[[220  87 224 225 225  89 207  86 206 224 222 224  92  80  81  86]
 [134 149 134 135 130 148 131 149 144 127 134 136 147 154 134 147]
 [132 140 131 133 128 139 133 140 144 125 132 134 138 146 139 138]
 [ 89 221  93  98  93 221  77 221  86  90  91  97 222 220 103 220]
 [179  56 177 176 175  56 174  55 178 176 179 175  57  56 104  55]
 [220  86 222 224 222  87 210  86 213 220 221 224  89  83  96  85]
 [152  79 150 147 152  79 150  78 144 155 152 145  81  75 120  81]
 [193  47 192 190 190  47 188  46 190 191 193 190  49  46 102  46]
 [ 84 200  87  90  87 200  75 200  83  84  86  90 201 201 108 199]
 [213  79 215 217 215  80 205  79 206 213 214 217  82  76  93  78]
 [ 94 130  93  93  91 130  95 130  99  91  94  93 129 133 125 130]] gives 220

[[5604 5374 3353 7232 6267 4433 4045 4529 5699 6677 6321 6491 5164 2320
  5045 3348]
 [4113 6828 3694 6652 5324 6136 1257 5133 6506 6937 6394 7006 5056 2868
  3927 3709]
 [4864 6512 3839 7512 5769 4519 4649 5023 6023 5864 8941 5804 4969 1764
  5971 3008]
 [6685 8368 3115 5233 5866 8248 1461 4621 6788 5299 7794 9382 5036 3297
  2676 3942]
 [3608 8642 2313 3340 4780 5982 2042 6310 8038 6149 6416 6876 4869 3544
  4309 5646]
 [5248 7802 3092 3031 5962 4106 5121 5182 5596 6304 5594 6101 5617 4218
  5468 5911]
 [6706 8137 2498 2849 5742 4783 4206 5499 7376 6233 6476 6354 4939 3732
  5099 5997]
 [7107 6936 1813 5236 5084 3654 3595 5994 3561 5058 4864 4491 4185 5640
  6044 4887]
 [3857 6330 5759 6134 6336 6323 3897 4581 4183 3133 7105 6699 5786 5140
  5650 2419]] gives 5604

[[ -6 -11  15  16  13   7 -14]
 [ 20  19 -35   3 -23  24  36]
 [  8   9 -19  -1 -23   9  23]
 [ 22  27 -10  -1   2  24  16]
 [ -9  -5   3  12   2   2  -3]
 [  2   4  -2   8  -1   5   4]
 [ 13  14 -22   4 -16  21  26]
 [ 11  16  -7   4  -2  13  11]
 [ 21  13  -2  -5 -10  13  14]
 [ 11  11 -18  -7 -27   8  23]
 [ 18  17 -12  -7 -15  15  23]] gives -6

[[7338 8896 5471 3128 8560 6132 4992 5566 8907]
 [8007 6639 9666 7388 5225 6090 5240 5041 3287]
 [7165 7311 6766 4359 5476 7078 7413 7404 7761]
 [3457 4307 6536 4229 9515 6657 8694 6524 1491]
 [6954 6621 5904 2487 7900 6701 6696 6809 7481]] gives 7338

[[3582 3974 3414 3572 5833 7924 7301 7653 8277]
 [2475 2737 2503 2666 7140 6729 5287 6682 6773]
 [3177 2911 3510 3000 7971 7337 5052 7156 7432]
 [4651 4361 4689 4515 7363 4712 4345 4872 4809]
 [6054 5333 6358 5671 8162 4667 3575 4831 4772]
 [5384 4632 4668 4323 4967 5759 7521 5953 6455]
 [4543 4567 4562 4667 7109 4401 4449 4514 4451]] gives 3582

[[ -9 -31 -28  20 -23 -24 -18  20 -28  10 -38 -28   7   3 -18]
 [-23 -38  -2  42 -24 -18 -12   6 -26  10 -24 -33 -21   4 -28]
 [ -8 -24 -18  28 -21 -27 -27  11 -38   6 -27 -30  -8  11 -26]
 [ -9 -32 -35  16 -28 -23 -29   2 -39  14 -35 -21  -4  -1 -22]
 [ -5 -24 -16  28 -24 -32 -22   8 -36   4 -28 -25  -6  16 -31]
 [ -9 -28 -31  18 -20 -30 -28  17 -38  15 -34 -28   1   3 -19]
 [ -1 -15  -6  27 -24 -35 -31  10 -41   7 -26 -28 -10  18 -28]
 [ -1 -28 -29  13 -20 -29 -32   7 -34  10 -37 -30   1   5 -29]
 [-26 -40 -18  32 -28  -5 -10  -8 -14  -2 -29 -23  -7 -22 -30]
 [  2 -19 -11  17 -20 -36 -24   7 -36   6 -24 -21  -5  24 -23]
 [ -6 -32 -40  19 -26 -27 -32  13 -43  16 -29 -30  -5   0 -24]] gives -9

[[-25 -10  -2  -5  -1   8   1   0   9  -3   0]
 [-18  -3   9   7  -2  -3   3  17  28  34  17]
 [ 14  11  -4  -1  10 -14  -9  17 -12 -15  12]
 [  2  12 -12 -16   7  33  -1 -18  19   4   3]
 [-23   2  19  -3 -36  21  20 -16  34  -3 -37]
 [ 18  20 -16 -18   3 -14 -21 -15  -3  13  33]
 [-10 -10   5   4   4  30  -4 -10  30   5  19]] gives -25

[[608 539 757 856 380 473 741 739 193 484 743 335 929 370 534]
 [357 502 773 659 467 539 743 786 267 541 741 428 920 359 566]
 [460 454 675 625 594 533 485 840 436 414 760 560 756 549 608]
 [549 663 579 496 567 559 542 787 562 601 696 640 602 528 625]
 [569 694 575 419 542 606 561 812 595 596 688 688 584 538 615]
 [521 465 536 642 571 467 526 828 453 440 820 489 799 505 671]
 [511 536 367 555 516 558 553 572 535 565 771 657 584 542 601]
 [521 422 430 645 486 406 603 794 354 421 904 391 857 438 609]
 [434 474 606 761 415 501 755 651 268 566 817 415 916 310 603]
 [670 402 447 511 476 551 565 620 606 458 670 527 722 587 596]
 [483 554 634 551 461 643 611 677 431 518 674 629 658 545 490]] gives 608
---
[[ 43  20  21 -32]
 [ 52  42  17  -6]
 [-52  35  50   4]] result: 35

[[ 18 -13   7 -13 -65 -16 -11]
 [-23   2   6   5  14 -11 -17]
 [ 17   5 -14   8  -8   4   6]] result: -8

[[-13  58 -26 -57 -41]
 [ 21 -59  32  21  59]
 [ 31  19  61  41  44]] result: 61

[[  9   0   1   2   3 -51]
 [-12  -3  -4  -4  -6  55]
 [ 12   2   4   5   6 -51]] result: 5

[[ -4 -12  -7  -5  -7  -5 -17]
 [-10  24  -3   7  10  -4 -14]
 [-52  20  -4 -12   2   2  14]] result: 2

[[-19   7  -4 -49  22   4]
 [-36 -10   1 -19  17  13]
 [ -7   7  -4 -35  15  -7]] result: -35

[[-20 -18 -25 -27 -31]
 [-47 -27 -58 -66 -68]
 [-46 -56 -50 -48 -42]] result: -50

[[ 61 -42 -32 -44  -6   9]
 [-63  -4  12 -57   3  21]
 [-44  36   7 -35 -11 -13]] result: -35

[[ 24 -18  -1 -13  14  26]
 [ 43 -26 -37 -38   5  50]
 [ 12 -41   7 -32  16  38]] result: -32
---
Input: [0, -14, 48, 36, 27, 3]
Output: 27
Input: [10, 9, 38, -59, -4, -36]
Output: 9
Input: [[20, 16, -10, 26], [22, 47, -4, 18], [19, 29, 40, 55]]
Output: 40
Input: [8, 3, 18, -25, 12, -57]
Output: 8
Input: [-9, -14, -56, 37, 43]
Output: -9
Input: [58, 28, -13, -27]
Output: -13
Input: [-40, 13, -40, -20, -50, 43]
Output: -20
Input: [[42, -9, -47, 52], [28, 8, -28, 33]]
Output: 33
Input: [[5, -22, -20, 45, 8, -49], [-2, 25, 0, 48, 3, 28], [-3, 8, -5, -1, -16, 33]]
Output: 33
